Here are some rows, each followed by its group. Groups can overlap.
[ 1.2  1.4 -0.2 -1.6 -1.4 -0.8 -0.4  0.5  1.0  2.3  0.1 -0.4  2.5  0.6 -1.8 -0.6 -0.8 -2.0  0.8  1.4  1.0 -0.8 -1.2 -1.3  0.4  1.5  1.2 -1.1 -0.5 -0.3  0.2 -1.2] fern
[ 0.4 -0.4  0.8  0.5 -0.7  0.0  1.1 -0.6 -1.1 -0.5  0.1 -0.3 -0.7  0.2  0.0 -0.3 -0.8 -0.7 -0.2 -1.4 -0.6 -0.7 -0.8 -1.3  0.3  0.5 -0.7 -0.5 -0.2  1.1 -0.6 -0.8] fern
[-0.7  0.0  0.7  0.5  0.7  0.0  0.5  1.8  0.3  0.1  0.5 -0.7  0.1  0.3 -1.1 -0.3  0.3  0.1 -0.5  1.3  1.6 -1.1  0.7  1.0  1.4  0.6  1.9  1.1  2.4  0.2  1.5  0.2] mint
[-0.7  0.5  1.1  0.8  1.0  2.1  0.6  0.1  0.4 -0.4  1.8  0.0 -0.4  1.4 -0.1  0.0  1.2 -0.3  0.4 -0.2 -0.1 -0.2  1.5  1.2  1.1 -0.9 -1.0  1.3 -0.1  1.0  0.6  1.8] gate
[ 1.0  0.4  0.7 -1.6 -1.2 -0.2  1.0  1.6  0.8  0.5 -0.1 -0.2  0.5  0.3 -1.0 -0.4 -0.8 -1.3  1.7  0.9  1.3 -1.1 -1.1 -1.4  1.2  1.8  1.8 -1.2 -0.3  0.3  0.3 -1.1] fern
[ 3.1 -2.5 -1.7  0.5 -2.2 -0.7 -2.4  0.6 -1.2 -1.0  0.0  2.8 -1.0 -1.6  0.9  3.3 -2.1  0.0  2.5 -1.5 -1.2  0.8 -1.6 -0.6 -1.1  0.8 -0.1  0.0  0.9 -2.0 -1.9 -0.6] tent
[-0.6  0.4 -0.1 -0.2  0.7 -0.8  0.0  0.5  1.3  2.8 -0.7 -0.7  2.8 -0.5 -1.6 -0.7  0.2 -0.4 -0.9  1.1  0.9 -0.9  0.4  0.8  0.1 -0.2  0.8  0.3  1.4 -0.2  1.0 -0.2] mint
[-0.4 -0.2  0.1 -0.2  0.2  0.2  0.1 -0.2 -0.4  0.5 -0.3 -0.5  0.3  0.0  0.0 -0.7 -0.3  0.8 -0.8 -0.9 -0.4 -1.2 -0.3 -0.2 -1.1  0.0 -1.0 -0.6 -0.5  0.1 -0.3 -0.1] bean
[-0.7 -1.4  0.1  0.2  1.1  1.4  0.1 -0.8 -1.1 -0.5 -0.7 -0.8 -0.7 -1.1  0.5 -0.8  1.8  0.6  0.0 -0.3 -0.9 -1.2  1.6  0.8 -1.5 -1.5 -0.4  1.8 -1.6  0.4  0.9  1.9] gate
[-0.6  0.3 -0.8 -0.2  0.6 -1.3 -0.5  0.0  0.1  0.5 -1.3  0.2  0.6 -1.0  0.1  0.2  0.5 -0.6 -0.8  0.0 -0.1  0.5  0.4  0.9 -0.1 -0.7 -1.0 -0.4 -0.2 -0.7 -0.2 -0.2] mint
[-0.8  0.0 -0.5 -0.1  0.8 -1.0 -0.4 -0.1  0.0  0.5 -1.3  0.1  0.4 -1.1  0.3 -0.1  0.7 -0.8 -0.7 -0.2 -0.3  0.0  0.7  0.9 -0.2 -0.7 -1.0 -0.3 -0.5 -0.5  0.1  0.2] mint
[-0.6 -1.4 -1.6 -0.2  0.7 -1.9 -1.1 -0.2 -1.0 -0.9 -1.5  1.7 -0.9 -0.9  2.3  2.6  0.7 -0.1 -0.9 -1.0 -0.8  1.0  0.3  1.0 -1.1 -1.3 -0.6 -0.6 -1.0 -1.7  0.1 -0.3] mint
[ 0.8  0.9 -1.7 -1.7 -1.2 -1.9 -2.0 -1.0  0.7 -0.8  0.6  2.0 -0.7 -0.7  1.8 -1.4 -0.8 -1.3  1.6  0.9  1.4  0.6 -1.0 -1.4  0.8  1.7  1.9 -1.2 -0.2 -1.3  0.4 -1.1] fern
[-0.7 -0.8  0.2 -0.4  0.8 -0.4  0.2 -0.9 -1.2 -0.9 -0.3 -0.2 -0.9 -0.4  0.7 -0.8  1.3  0.4 -0.8 -0.7 -1.3 -1.2  0.5  0.8 -1.6 -1.5 -0.1 -0.4 -1.3  0.7 -0.4 -0.1] mint
[-0.7 -1.3 -1.5 -0.3  0.8 -1.8 -1.0 -0.2 -1.0 -0.9 -1.5  1.4 -0.9 -1.3  2.1  2.5  0.9 -0.3 -0.8 -0.9 -1.0  1.1  0.5  0.7 -1.2 -1.1 -0.5 -0.4 -1.1 -1.7  0.2  0.0] mint
[-0.7 -1.0 -1.2 -0.5  0.9 -1.4 -0.8 -0.5 -0.5 -1.0 -1.6  1.0 -0.9 -1.4  0.0  1.5  1.7  0.7 -0.6 -0.2 -1.6  1.6  0.6  0.9 -1.9 -1.4 -0.4 -0.3 -1.4 -1.7  0.0  0.3] mint
[ 2.9 -1.0 -1.8  1.0 -2.3 -0.8 -2.6  0.1 -0.6 -0.9 -0.2  1.9 -0.8 -1.6  2.8  2.3 -1.6 -0.9  0.7 -1.5 -0.5  0.4 -1.5 -0.6 -0.2  1.2 -0.9 -0.6 -0.1 -1.8 -1.1 -0.7] tent
[ 3.3  0.0 -0.2  0.8 -2.4  0.5 -0.7  0.0  0.0  0.7  0.3 -0.9  0.7  0.6  0.0 -0.5 -1.5 -0.6  0.7 -0.9 -0.3 -0.7 -1.5 -0.4 -0.6  1.4 -1.0 -0.7 -0.5 -0.2 -1.4 -0.6] tent
[-0.6 -0.7  0.2  0.3  0.3  0.2  0.2 -0.9 -1.3 -0.8 -0.2  0.2 -0.8  0.0  0.8 -0.8  0.3  1.4 -0.4 -1.1 -1.1 -1.2 -0.1  0.4 -1.7 -1.2 -0.1 -0.7 -0.7  0.6 -0.8 -0.2] bean
[-0.3 -0.2  0.8  0.5  0.1  0.7  0.9 -1.0 -1.7 -0.8  0.2  0.1 -0.8  0.3 -0.1 -0.4 -0.4  1.4 -0.3 -1.5 -0.9 -0.8 -0.4 -0.4  0.0 -0.1 -0.3 -0.7 -0.4  1.1 -0.7 -0.2] bean
[ 1.2  1.0 -1.0 -1.5 -1.4 -1.3 -1.5 -0.2  0.4  0.3  0.3  1.0  0.4  0.0 -0.7 -1.1 -0.8 -1.7  1.7  1.1  1.3  1.3 -1.1 -1.3  0.6  1.6  1.8 -1.3 -0.3 -0.8  0.2 -1.2] fern
[-0.5  1.5  0.0  2.3  1.1  1.2 -0.1  0.6  1.1  2.7 -1.1  0.8  2.6 -1.4 -1.0 -0.7  1.2  0.3  0.9  0.9  0.4 -1.0  1.7  0.4 -0.4 -0.5 -0.4  2.2  1.1  0.0  0.9  2.1] gate
[ 3.1  0.9 -1.4  0.3 -2.3 -0.5 -2.3 -0.2  0.4 -0.5  0.2  0.1 -0.3 -1.5  0.7  0.8 -1.3 -0.9  0.6 -0.1  0.0  1.6 -1.6 -0.5 -0.8  1.4 -0.9 -0.9 -0.8 -1.3 -1.8 -0.7] tent
[-0.7 -1.1  0.9 -0.5  0.8  0.3  0.6 -1.9 -1.3 -1.0  1.0 -0.4 -0.9  0.7  0.0 -0.3  1.7  0.7 -0.6 -0.2 -1.6 -0.6  0.7  1.0 -0.2 -1.5 -0.4 -0.3 -1.3  1.8  0.0  0.2] mint
[ 1.7  1.5 -0.3 -0.7 -1.6 -0.6 -0.6  0.1  0.8  2.3  0.2 -1.4  2.3  0.5 -0.9 -0.5 -1.1 -2.4  0.2  0.7  0.2 -0.6 -1.2 -1.3  0.0  1.0 -0.6 -0.9 -0.9 -0.3 -1.5 -1.1] tent
[-0.3 -0.3 -0.1 -1.7  0.2  0.0  0.0  1.0 -0.1  0.3 -0.3 -1.1  0.3  0.1 -1.9 -0.8 -0.4  1.8  1.4  0.7  1.8 -0.9 -0.4 -0.2  0.8  1.3  1.7 -0.2  1.9 -0.3  1.0 -0.1] bean
[-0.7  0.7 -0.7  0.1  0.7 -1.2 -0.5  0.3  0.5  1.2 -1.4 -0.1  1.5 -1.1 -1.7 -0.8  0.3 -0.4 -0.8  1.4  1.1  0.5  0.6  0.7  0.8  0.2  1.3  0.7  1.8 -0.7  1.5  0.0] mint
[-0.6 -0.5  1.6 -0.2  0.7  0.5  1.2 -0.5 -0.8 -0.8  2.3 -0.2 -0.8  2.0  0.1  1.3  0.6 -0.6 -0.8 -0.5 -0.4  1.0  0.6  0.6  0.8 -0.9 -0.9 -0.5 -0.6  1.5  0.3  0.0] mint
[-0.1 -2.0 -1.3  0.7 -0.2 -1.1 -1.3  0.2 -0.8 -0.9  0.1  1.9 -0.9  0.3  1.2  1.7 -0.7  1.3  0.2 -1.3 -1.2  1.6 -0.6 -0.7 -1.6 -0.1 -0.1 -0.5 -0.1 -1.5 -1.1 -0.3] hill
[-0.6  0.1  0.2 -1.1  0.5 -0.1  0.1  1.2  0.5  0.9 -0.2 -1.6  0.9 -0.1 -1.8 -0.6 -0.1  1.0 -0.1  1.1  1.5 -1.3  0.0  0.7  0.3  0.4  2.0  0.2  2.1 -0.1  1.0 -0.3] seed
[-0.7  1.1  1.5  1.3  1.0  2.5  0.9  0.3  1.0 -0.7  2.2  0.4 -0.8  2.7  0.4  1.1  1.2 -0.1  0.8  0.2  0.1  0.9  1.7  0.9  1.1 -0.8 -0.8  1.7  0.5  1.2  0.5  1.9] gate
[-0.6  2.0  1.1  2.7  1.0  2.1  0.6  1.3  2.0  0.1  1.8  0.8  0.1  1.4  0.0  0.0  1.0  0.5  0.5  1.8  0.7 -0.3  1.8  0.4  1.7 -0.3  0.5  2.1  1.2  0.6  1.8  2.0] gate
[ 0.9 -0.7  1.8  0.6 -1.3  0.7  2.1 -2.2 -2.0 -1.0  0.7  1.1 -1.0  0.8 -0.5  1.8 -1.6 -1.2  1.4 -1.3 -1.3  1.2 -1.1 -1.5  0.3  0.0 -0.1 -0.2  0.6  2.1 -1.5 -1.1] fern
[-0.4  2.0 -1.4 -1.0  0.1 -1.0 -1.4 -0.4  1.1 -0.4 -0.3  0.1 -0.2  0.4 -0.8 -0.3 -0.3  0.8 -0.7  0.8  0.7  1.5 -0.4 -0.3 -0.3  0.7  0.3 -0.3  0.2 -1.2  0.1 -0.1] bean
[ 1.0 -0.1  0.4 -1.4 -1.2 -0.4  0.6  1.5  0.1  0.4 -0.1  0.5  0.3  0.3 -1.7 -0.5 -0.7 -1.0  2.8  0.5  1.6 -1.2 -1.0 -1.4  0.6  1.9  1.8 -1.2  0.1  0.0  0.4 -1.1] fern
[-0.5 -1.3 -0.7  0.1  0.5 -0.7 -0.6 -0.2 -0.3 -0.8 -0.8  0.8 -0.8 -0.3  1.2  0.2  0.3  1.1 -0.6 -1.3 -1.1  0.3  0.0  0.6 -0.8 -1.2 -0.2 -0.7 -0.9 -0.7 -0.6 -0.1] seed
[ 0.7 -0.5  1.3  0.8 -1.0  0.3  1.5 -1.4 -1.9 -0.9  0.2  0.6 -0.9  0.3 -0.3  0.4 -1.3 -1.0  0.7 -1.6 -1.1  0.2 -1.0 -1.4  0.5  0.2 -0.1 -0.5  0.3  1.7 -1.3 -1.1] fern
[-0.6  0.9 -1.0 -0.1  0.7 -1.5 -0.8  0.1  0.5  0.4 -1.4  0.5  0.5 -1.0 -0.5  0.2  0.3 -0.7 -0.8  0.3  0.3  1.5  0.5  0.9 -0.3 -0.6 -0.6 -0.1  0.4 -1.0 -0.3 -0.2] mint
[ 2.0 -0.9 -0.2  0.8 -1.8 -0.2 -0.4 -0.3 -0.5  0.0  0.2 -0.2 -0.1  0.6  0.3 -0.6 -1.4 -2.1  0.4 -1.5 -0.5 -0.9 -1.4 -1.1 -0.9  0.7 -0.9 -0.5 -0.1  0.0 -1.1 -1.0] tent
[-0.6  1.0 -0.7  2.7  1.1  0.7 -0.3  1.2  0.3  1.4 -1.4  1.6  1.6 -1.7 -1.6 -0.6  1.0  0.4  0.2  2.0  0.9  0.8  1.8  0.6  0.6 -0.3  0.8  1.9  1.0 -0.7  2.1  1.9] gate
[ 0.0  0.5  1.3 -1.5 -0.3  0.6  1.4  1.8  1.9 -0.3  0.5 -1.4 -0.4  0.5  0.4  0.4 -0.5  0.4  0.0  0.9  1.0  0.2 -0.7 -1.0  1.9  1.5  1.1 -0.7  0.1  0.7  0.6 -0.5] hill
[ 1.7  1.4 -1.2 -0.4 -1.7 -1.1 -1.7 -0.1  0.4  0.2  0.5 -0.4  0.2 -0.3 -0.2  0.3 -1.1 -2.4  0.1  0.4  0.2  1.5 -1.2 -1.2 -0.4  1.0 -0.7 -0.9 -0.7 -1.0 -1.7 -1.1] tent
[-0.2  1.7 -0.9 -1.2 -0.1 -0.8 -1.0  0.0  0.4  1.0 -0.2 -0.7  1.4  0.3 -1.4 -0.5 -0.4  0.6 -0.5  1.0  0.7  1.0 -0.6 -0.8  0.3  1.2  0.4 -0.5  0.0 -0.7  0.0 -0.4] hill
[-0.6 -0.9  1.2 -0.2  0.6  0.3  0.9 -0.8 -1.2 -0.8  1.3 -0.3 -0.8  0.9 -0.2  0.1  0.5 -0.1 -0.9 -0.9 -0.6 -0.2  0.3  0.9  0.8 -1.3 -0.8 -0.6 -0.8  1.2  0.2 -0.4] seed
[-0.7 -0.8  0.8 -0.5  0.8 -0.1  0.6 -1.8 -0.9 -1.0  0.6 -0.2 -1.0  0.4  0.3 -0.5  1.9  0.9 -0.2  0.2 -1.7 -1.0  0.5  0.6 -0.9 -1.7 -0.7 -0.4 -1.1  1.8  0.3  0.0] mint
[ 2.7  0.8 -0.1  0.3 -2.1  0.3 -0.6  0.1  0.5  1.5  0.2 -1.3  1.4  0.6 -0.4 -0.5 -1.3 -1.3  0.5 -0.1  0.0 -0.8 -1.5 -0.6 -0.4  1.3 -0.9 -0.8 -0.8 -0.2 -1.8 -0.7] tent
[-0.7 -0.5 -0.4 -0.2  0.6 -0.8 -0.3 -0.2 -0.5 -0.2 -0.8  0.0 -0.1 -0.5  0.8 -0.4  0.5  0.1 -0.9 -0.9 -0.6 -0.6  0.3  0.9 -0.7 -1.2 -0.7 -0.6 -0.8 -0.2  0.1 -0.4] seed
[-0.7  0.2  0.0 -0.6  0.6 -0.4  0.0  0.9  0.7  1.5 -0.5 -1.4  1.5 -0.3 -1.9 -0.7  0.0  0.4 -0.5  1.3  1.4 -1.1  0.2  0.9  0.2  0.0  1.8  0.4  2.0 -0.2  1.3 -0.3] seed
[ 1.2  1.9 -1.0 -1.6 -1.5 -1.4 -1.5 -0.1  0.7  0.5  0.5  0.3  0.7  0.0 -1.3 -0.7 -0.8 -2.2  0.8  1.4  0.9  1.4 -1.1 -1.3  0.3  1.4  1.0 -1.2 -0.6 -0.8  0.1 -1.2] fern
[-0.6  0.7  0.9 -0.6  0.3  0.7  0.7  0.7  1.6  0.5  0.5 -1.3  0.3  0.5 -0.4 -0.3 -0.1  0.5 -0.9  0.6  0.3 -0.6 -0.1  0.4  1.1 -0.1 -0.5 -0.3  0.1  0.6 -0.6 -0.2] bean
[ 2.5  1.7 -0.4 -0.7 -2.1 -0.1 -1.0  0.1  0.8  2.1  0.3 -1.1  2.1  0.3 -1.0 -0.3 -1.1 -1.8  0.5  0.9  0.3  0.0 -1.5 -0.8  0.2  1.5 -0.4 -1.0 -1.0 -0.5 -1.6 -0.9] tent
[ 2.1 -2.1 -1.0  1.0 -2.0 -0.8 -1.7  0.0 -0.6 -0.8  0.5  1.6 -0.8 -0.6  1.6  1.2 -1.7 -1.5  1.1 -1.9 -0.9  1.6 -1.4 -1.0 -1.3  0.5 -0.4 -0.3  0.4 -1.2 -1.3 -0.9] tent
[ 0.4 -0.2  0.5  0.3 -0.9 -0.3  0.7 -0.3 -0.4  0.2  0.0 -0.8  0.0  0.4 -0.2 -0.7 -0.9 -1.1 -0.2 -1.0 -0.4 -1.2 -0.9 -1.4 -0.4  0.7 -0.9 -0.6 -0.4  0.6 -0.8 -0.9] fern
[ 0.3  0.5  0.9 -1.7 -0.6  0.1  1.0  1.6  1.6  0.3  0.1 -1.2  0.3  0.3 -0.4 -0.3 -0.6 -0.2  0.4  1.1  1.1 -0.7 -0.8 -1.2  1.7  1.6  1.4 -0.9 -0.1  0.5  0.5 -0.8] hill
[ 0.6 -0.8  1.0  0.7 -0.9  0.0  1.3 -1.6 -1.8 -1.0  0.2  0.7 -0.9  0.2 -0.3 -0.1 -1.4 -0.5  1.0 -1.3 -1.2 -0.4 -1.0 -1.4  0.2  0.1 -0.1 -0.4  0.4  1.5 -1.4 -0.9] fern
[ 0.5  0.6  1.7 -0.7 -0.9  0.6  1.9  0.8  1.6 -0.8  0.8 -1.3 -0.8  0.8  0.8  1.6 -0.8 -1.2 -0.3  0.6  0.2  1.2 -0.9 -1.3  1.4  1.1 -0.6 -0.7 -0.6  1.2 -1.3 -0.9] fern
[ 0.8 -0.9  0.9  0.8 -1.1  0.0  1.3 -1.3 -1.8 -0.9  0.0  0.7 -0.9  0.2 -0.1 -0.3 -1.4 -0.9  0.9 -1.5 -1.2 -0.7 -1.1 -1.4  0.0  0.1 -0.1 -0.4  0.5  1.4 -1.4 -1.1] fern
[-0.4  0.8 -0.1 -1.2  0.3  0.0 -0.2  0.6  1.0  2.0 -0.4 -1.4  2.2  0.0 -1.8 -0.8 -0.3  1.0 -0.4  1.0  1.1 -0.9 -0.2  0.2  0.4  0.6  1.6 -0.2  1.1 -0.1  1.0  0.0] bean
[-0.6 -1.5 -1.5 -0.3  0.7 -1.8 -1.0 -0.3 -1.1 -0.9 -1.5  1.5 -0.9 -1.1  1.6  2.6  1.0  0.1 -0.8 -1.0 -1.1  1.4  0.5  0.9 -1.5 -1.4 -0.2 -0.6 -1.2 -1.7 -0.2 -0.2] mint
[-0.7 -0.3 -0.6  0.7  1.0  0.8 -0.3 -0.3 -0.1  0.2 -1.6  0.3  0.2 -1.8  0.5 -0.1  1.5  0.3  0.8 -0.5 -0.4  0.1  1.7  0.6 -0.2 -1.1 -0.9  1.9 -0.8 -0.4  1.1  1.9] gate
[ 0.2  2.1 -1.7 -0.9 -0.6 -1.9 -1.7 -0.4  1.3 -0.6  0.5  0.5 -0.6  0.1 -0.3  0.4 -0.6 -0.6 -0.4  0.8  0.4  0.7 -0.8 -1.2  0.1  1.2 -0.3 -0.7 -0.4 -1.4 -0.9 -0.7] hill
[-0.6 -1.4 -1.6 -0.1  0.6 -1.8 -1.3 -0.1 -1.0 -0.9 -1.1  1.8 -0.9 -0.4  2.3  2.7  0.5  0.3 -0.8 -1.1 -0.8  0.8  0.2  0.9 -1.0 -1.4 -0.6 -0.8 -0.9 -1.9  0.1 -0.3] seed
[-0.7 -1.3 -0.2 -0.1  1.0  1.3  0.0 -1.0 -1.0 -0.8 -1.2 -0.8 -0.7 -1.5  1.0 -0.6  1.9  0.6 -0.6 -0.3 -1.1 -0.9  1.5  1.2 -1.3 -1.5 -0.2  1.2 -1.6  0.1  0.4  1.8] gate
[ 0.4 -2.1 -1.3  0.8 -0.7 -1.6 -1.5  0.2 -0.9 -0.9  0.4  2.1 -0.9  0.1  1.4  1.9 -1.2 -0.2  0.6 -1.5 -1.2  1.5 -0.8 -1.3 -1.6  0.1 -0.2 -0.5  0.2 -1.5 -1.2 -0.9] fern
[-0.6  0.6  0.8 -0.9  0.4  0.7  0.7  1.0  1.8  1.1  0.3 -1.6  0.9  0.3 -0.6 -0.5 -0.1  0.6 -0.7  0.4  0.8 -1.0 -0.1  0.3  1.1  0.2  0.4 -0.2  0.6  0.5  0.4 -0.1] bean
Which 5 groups are nearest to each row below, nearest first, going by the distance to the centre of the group?
[ 0.3 -0.4 -0.5  0.2 -0.7 -1.1 -0.8 -0.2 -0.1  0.1  0.1 -0.1  0.1  0.4  0.5  0.0 -0.9 -0.8 -0.3 -1.0 -0.4  0.2 -0.8 -1.2 -0.2  0.6 -0.9 -0.6 -0.4 -0.6 -0.8 -0.8] -> fern tent hill seed bean
Which 5 groups are nearest to each row below, nearest first, going by the average distance to the group's rows?
[-0.1  0.2 -1.3 -0.2 -0.1 -1.3 -1.4 -0.1  0.1 -0.6  0.2  0.7 -0.5  0.4  1.3  1.2 -0.5  0.3 -0.7 -0.5 -0.2  1.5 -0.6 -0.8 -0.9  0.6 -0.9 -0.6 -0.5 -1.2 -0.9 -0.4] -> hill seed mint tent bean
[-0.6  2.0  0.9  2.6  1.1  1.9  0.4  1.0  1.8  0.8  1.4  0.7  0.5  0.9 -0.4 -0.4  1.0  0.4  0.7  1.5  0.7 -0.8  1.8  0.3  1.3 -0.3  0.1  2.3  1.2  0.5  1.5  2.0] -> gate bean seed mint hill
Which 4 groups are nearest to each row below, nearest first, going by the distance to the group's nearest row?
[ 1.8 -1.6  0.2  0.5 -1.9 -0.1  0.2 -1.0 -1.2 -0.8 -0.1  0.9 -0.9  0.6  0.8 -0.8 -1.9 -1.2  2.3 -1.2 -1.3 -1.1 -1.3 -1.1 -1.8  0.0 -0.1 -0.1  0.9  0.6 -1.6 -1.1] -> fern tent bean hill
Which 4 groups are nearest to each row below, nearest first, going by the average distance to the group's rows?
[-0.6  0.3  1.3 -0.1  0.7  0.2  0.9  2.5  0.7 -0.5  1.5 -1.1 -0.5  1.1  0.6  0.4  0.1  0.2 -0.6  1.3  1.4  0.2  0.4  0.8  2.3  0.2  1.9  0.8  2.3  0.6  1.4 -0.3] -> bean hill seed gate
[-0.6 -0.6  0.7 -0.2  0.7 -0.3  0.5 -0.5 -1.1 -0.4  0.3 -0.5 -0.5  0.1  0.0 -0.6  0.5 -0.2 -0.9 -0.8 -0.7 -1.1  0.4  1.0 -0.5 -1.3 -0.8 -0.6 -0.9  0.7  0.3 -0.3] -> seed bean mint gate
[-0.6  0.3  0.1 -0.1  0.7 -0.6  0.0  0.1  0.5  1.6 -0.4 -0.5  1.5 -0.4 -0.5 -0.8  0.5 -0.8 -0.7  0.2  0.1 -1.2  0.5  0.8 -0.8 -0.7 -0.9 -0.3  0.0  0.2 -0.3 -0.1] -> bean seed mint hill
[-0.7 -0.5  0.3 -0.6  0.8 -0.3  0.2 -1.4 -0.6 -1.1 -0.2 -0.2 -1.0 -0.3  0.9 -0.8  1.9  1.1 -0.1  0.3 -1.8 -1.3  0.6  0.7 -2.0 -1.7 -1.0 -0.3 -1.1  1.1  0.3  0.1] -> mint seed bean gate
[ 0.6  1.5  0.0 -1.6 -0.9 -0.9 -0.3  0.4  1.1  2.8  0.0 -1.1  2.8  0.5 -1.6 -0.7 -0.7 -1.2  0.2  1.3  0.8 -0.8 -0.9 -1.3  0.1  1.4  0.7 -0.9 -0.5 -0.2  0.0 -1.0] -> hill bean fern tent
[-0.1 -1.0  0.3  0.5 -0.2 -0.1  0.3 -0.7 -1.2 -0.6 -0.1  0.2 -0.6  0.3  0.4 -0.8 -0.7  0.8 -0.2 -1.6 -1.0 -1.3 -0.7 -0.9 -1.3  0.2 -0.4 -0.6 -0.2  0.6 -0.7 -0.5] -> bean seed fern mint
[-0.5  1.0 -0.5 -0.9  0.5 -0.4 -0.5  0.2  0.7  1.7 -0.7 -1.0  2.0 -0.2 -1.8 -0.8 -0.1  0.7 -0.7  0.9  1.1  0.0 -0.1  0.5  0.8  0.1  1.3  0.1  1.2 -0.5  1.1 -0.2] -> bean seed hill mint
[ 0.3  0.0 -0.4 -1.8 -0.6 -0.9 -0.6  0.6  0.2  0.5  0.0  0.2  0.7  0.5 -1.6 -1.0 -0.6  0.3  1.9  0.5  1.6 -0.3 -0.8 -1.3  1.1  1.9  1.9 -0.9  0.5 -0.4  0.5 -0.8] -> hill bean fern seed
[ 1.1 -1.1  0.9  0.8 -1.5  0.1  1.2 -1.1 -1.6 -0.8 -0.1  0.4 -0.9  0.3  0.0 -0.4 -1.5 -1.6  0.8 -1.7 -1.0 -0.9 -1.1 -1.3 -0.1  0.1 -0.3 -0.3  0.3  1.2 -1.3 -1.2] -> fern tent bean seed
[ 0.7  0.8  0.9 -1.6 -1.0 -0.2  1.1  1.4  1.5  0.6  0.0 -0.9  0.5  0.2 -0.6 -0.5 -0.7 -1.3  0.7  1.2  1.0 -0.8 -1.0 -1.4  1.4  1.5  1.2 -0.9 -0.4  0.4  0.4 -1.1] -> hill fern bean tent
[-0.6  0.0 -0.4 -0.6  0.6 -0.8 -0.2  0.6  0.3  0.8 -0.8 -1.1  0.9 -0.5 -1.7 -0.9  0.0  0.7 -0.1  1.2  1.5 -0.5  0.2  0.8  1.0  0.1  1.9  0.6  2.4 -0.4  1.2 -0.3] -> bean seed hill mint
[-0.6 -1.1  1.0  0.0  0.6  0.4  0.9 -1.3 -1.8 -0.8  0.9 -0.1 -0.9  0.7 -0.3 -0.1  0.6  0.7 -0.7 -1.1 -1.1 -0.4  0.2  0.8  0.3 -1.5 -0.2 -0.7 -0.9  1.4 -0.5 -0.4] -> seed bean mint fern
Which 5 groups are nearest to each row below, nearest first, going by the distance to the group's nearest row?
[ 2.4  0.3 -0.1  0.5 -2.1  0.2 -0.5 -0.1  0.1  1.1  0.2 -1.1  0.9  0.6 -0.1 -0.7 -1.3 -1.8  0.4 -0.6 -0.2 -0.8 -1.4 -0.8 -0.6  1.2 -0.9 -0.6 -0.6  0.0 -1.6 -0.9] -> tent fern bean hill mint
[-0.6 -0.1 -0.5 -1.0  0.4 -0.8 -0.5  0.4  0.0  0.1 -0.9 -1.1  0.3 -0.4 -1.0 -1.1  0.0  1.2  0.4  0.9  1.7  0.1  0.1  0.7  1.4  0.4  1.7  0.4  2.6 -0.5  1.1 -0.3] -> seed bean mint hill fern
[ 1.2 -0.8  1.2  0.8 -1.4  0.3  1.7 -1.5 -1.8 -0.9  0.1  0.7 -1.0  0.1 -0.3  0.2 -1.5 -1.5  1.1 -1.6 -1.0  0.0 -1.1 -1.4  0.4  0.0 -0.2 -0.3  0.5  1.6 -1.5 -1.1] -> fern tent bean seed mint
[ 2.6 -1.5  0.8  0.5 -2.2  0.8  1.4 -1.3 -1.7 -0.9 -0.2  0.8 -1.0  0.3  0.1 -0.5 -2.0 -0.6  2.3 -1.4 -1.2 -0.9 -1.4 -0.8 -0.5  0.5 -0.1  0.0  1.0  1.3 -1.8 -0.8] -> fern tent bean seed hill
[ 2.2  0.1  1.1 -0.9 -1.9  0.9  1.9  2.5  0.4 -0.5  0.0  0.8 -0.6  0.1  0.4  0.2 -0.9 -1.2  3.3  0.9  1.4  0.0 -1.4 -1.0  2.4  2.1  1.9 -1.7 -0.1  0.5  0.0 -1.0] -> fern hill bean tent mint
